Each row of Y is roughly a mix of the hidden directions of one of a few groups.
Y (73 x 10):
-1.297,1.128,2.623,1.367,1.629,1.225,4.355,-1.367,-2.230,0.078
2.137,0.318,1.635,-0.427,-0.341,0.991,0.380,5.325,1.091,-1.832
4.291,-1.319,1.496,0.357,-0.574,0.165,0.111,3.145,2.952,-0.419
-1.024,2.168,2.055,1.683,2.753,-1.188,3.909,-1.692,0.299,-1.282
2.152,-0.907,-2.255,-2.389,-2.858,-0.445,-1.435,-3.448,1.325,1.167
2.342,-3.303,0.659,-0.489,-3.137,1.028,1.375,2.009,-2.758,0.415
2.449,-1.869,-0.258,0.714,-3.321,-1.737,0.422,2.209,2.537,-2.462
2.443,-0.513,2.011,-0.216,3.875,0.935,-1.527,-0.384,0.055,3.602
-2.960,2.560,0.831,0.529,3.267,0.412,1.849,-3.273,-0.067,0.632
-2.021,2.614,-1.156,0.748,1.338,0.308,2.099,-3.270,-2.733,-2.100
2.093,-2.089,-1.132,0.444,-3.280,-0.857,-3.129,2.055,2.410,0.364
0.817,1.624,1.230,3.652,-0.534,-0.877,-2.112,2.299,3.535,-0.466
-0.619,-0.313,-1.773,-0.063,-0.589,-0.083,-4.801,-0.904,2.286,2.933
-0.473,0.948,2.187,1.485,3.895,-1.193,2.889,-2.805,0.053,0.864
1.264,-3.836,0.127,0.697,-2.981,-2.015,2.086,1.846,1.555,-1.316
-2.685,4.365,0.374,0.705,2.019,0.251,1.795,-1.862,-0.961,-1.739
2.176,2.311,-1.391,1.698,-2.641,-0.396,0.529,-2.436,2.936,-2.193
1.571,1.955,0.935,-0.561,3.699,1.998,-2.637,-1.142,-0.126,2.870
1.939,-1.931,3.161,0.047,0.290,-1.502,-2.170,0.684,1.844,3.643
-1.461,1.656,-2.721,-0.856,-2.577,-0.583,0.667,-3.391,2.375,-2.024
0.934,3.790,0.537,0.414,3.307,1.274,-0.923,-3.044,1.631,0.794
-2.064,-0.348,-2.364,-3.493,1.667,0.357,-0.604,-3.515,-1.316,1.463
3.906,-1.378,2.790,0.232,2.233,0.524,-0.313,2.484,0.059,2.268
1.769,-2.126,-0.806,0.881,-3.309,-0.314,-3.427,1.713,2.119,1.544
-0.516,1.349,-3.157,0.699,-4.161,-0.392,-0.602,-2.672,0.659,-1.932
2.730,3.031,-0.800,2.626,-2.061,-0.329,0.360,-3.550,-0.602,-0.223
1.282,-0.405,-4.496,-2.505,-2.272,1.745,0.130,-1.209,-1.330,-1.387
-2.788,3.161,0.965,1.585,3.132,-0.088,0.865,-2.723,1.530,0.382
2.901,-2.951,0.088,-0.699,-3.234,-0.093,1.116,2.861,-1.465,-1.416
1.145,2.587,-1.239,1.438,-3.107,-0.363,1.244,-0.749,2.434,-3.499
3.356,-3.218,1.947,0.458,-0.668,-0.788,1.162,3.527,1.065,0.240
-1.340,1.540,-1.908,1.408,-1.243,-1.211,0.875,-5.244,0.434,-0.642
0.661,-0.096,-3.321,-0.830,-4.007,0.563,-0.353,-0.243,2.489,-2.600
-1.074,0.878,-2.288,0.865,-2.791,0.776,0.727,1.671,2.271,-4.111
1.677,-1.816,-0.887,0.248,-2.475,1.170,-1.032,4.547,1.803,-1.491
0.497,0.357,-0.009,1.435,-0.328,1.015,-4.999,1.737,0.473,3.142
-1.628,-1.133,0.476,1.689,-1.679,-0.608,2.108,-3.840,3.161,1.513
-2.674,2.255,0.816,-0.113,0.970,-2.008,0.894,-4.530,1.363,0.779
3.903,-2.046,1.554,1.104,-2.462,-0.764,-2.646,0.445,1.916,1.049
-1.896,1.405,0.330,-1.631,3.007,0.621,3.256,-2.269,-2.742,-0.797
1.579,-1.016,-2.823,-0.372,-4.543,0.296,-2.428,0.055,1.673,-0.783
-0.473,-1.138,-2.035,0.369,-5.154,-0.982,0.578,1.277,-0.774,-2.405
3.579,-0.910,1.160,-0.175,-0.730,1.191,-1.826,3.794,-2.060,1.654
1.173,0.667,-1.170,0.902,-2.882,-0.761,1.251,-0.452,4.031,-3.281
-0.445,3.933,0.570,1.366,2.657,0.280,0.775,-3.795,-1.148,0.599
1.195,-0.192,-0.846,-2.061,-0.007,-1.752,2.891,0.998,-0.160,-4.775
-0.085,1.241,-3.117,-1.565,-0.217,0.816,1.052,-4.155,-2.843,-0.894
1.274,-2.527,1.598,-1.569,0.770,0.840,-0.831,5.123,0.378,0.523
2.587,-1.352,2.446,1.442,2.944,-1.292,1.950,-1.793,2.154,1.761
-1.938,1.179,1.211,2.491,2.266,0.983,1.727,3.208,-1.972,-2.365
2.280,-0.117,4.132,3.931,0.371,-1.311,-1.316,-0.427,-0.206,0.341
-0.293,0.559,0.224,2.655,-0.785,0.163,-4.058,0.288,2.941,2.887
0.903,-1.319,1.110,-0.168,-2.442,-1.547,-1.905,0.807,4.866,1.242
3.311,0.402,0.414,1.496,-0.641,-0.791,1.333,-1.137,4.682,-1.452
-1.774,2.042,0.485,-1.053,3.515,1.683,-1.917,-0.860,-2.847,2.303
0.983,-1.809,-0.336,-2.037,-1.192,-0.965,4.330,-0.270,-1.143,-3.270
-1.235,1.726,-0.239,0.990,2.713,1.040,1.939,-1.193,-4.561,-1.306
-2.482,2.452,-0.406,1.043,2.349,0.537,2.362,-1.710,-3.206,-1.913
-1.129,1.410,1.679,-0.110,2.021,-1.830,0.345,-4.733,-0.651,2.281
1.984,-1.956,1.078,2.483,-3.404,0.596,-1.974,2.375,0.935,2.056
2.332,-1.270,-1.514,-0.381,-4.194,-0.184,-1.735,0.141,3.272,-0.907
0.880,-1.085,3.614,1.181,3.099,-0.233,-0.581,2.069,-1.984,2.656
0.410,1.070,0.224,-0.282,0.682,-1.851,3.578,0.393,1.078,-4.713
1.128,-2.964,-2.281,-2.064,-2.545,0.209,-3.339,0.291,-0.122,2.093
0.351,-1.603,-0.117,-1.387,-2.431,-0.775,-1.510,2.053,4.773,1.120
-2.585,2.520,-1.872,1.140,0.286,0.888,2.346,-0.798,-1.405,-3.853
2.617,-1.065,1.708,2.289,-2.715,-0.570,1.323,3.411,0.805,-1.950
2.338,-0.358,1.932,3.652,-2.514,-0.669,-1.420,1.191,2.112,-2.084
1.860,3.375,-0.825,-0.313,-1.646,1.870,-1.464,2.022,2.495,-2.716
-1.102,2.367,3.346,3.281,1.930,1.417,2.254,0.016,-1.169,0.846
0.576,0.617,-2.982,0.700,-3.592,0.912,0.231,-0.032,1.273,-4.021
0.376,1.448,2.421,-0.922,5.135,1.401,-0.346,0.843,1.538,1.094
2.376,0.424,0.042,0.574,-0.897,-1.704,0.060,3.662,1.480,-4.026
One row of each group comes first, with its name. Which group is each row after those in?
0.366,1.705,0.092,1.409,-1.999,-1.043,3.026,0.497,2.470,-4.006 -> L
-1.948,0.838,-1.702,-3.349,0.427,-0.952,0.560,-4.067,0.761,2.131 -> A
-2.915,1.230,-1.381,-0.827,1.850,-0.754,-0.108,-4.377,2.273,0.862 -> Z

-3.050,1.051,0.453,0.344,3.362,1.075,2.138,2.817,-2.313,-0.788 -> A
1.595,0.401,2.172,2.898,-1.308,-0.984,2.593,2.381,1.621,-2.854 -> Z
1.247,-3.451,-0.964,-0.933,-3.157,0.169,-2.035,2.930,-1.588,1.081 -> L
-1.721,2.516,-2.335,0.402,-0.109,0.566,1.998,-3.133,-1.930,-2.984 -> A
3.056,-1.397,-1.762,-1.114,0.296,2.025,-0.376,0.027,-4.643,0.379 -> A
-0.325,4.059,-0.832,1.950,-0.353,-0.235,0.968,-4.196,-1.144,-0.749 -> L
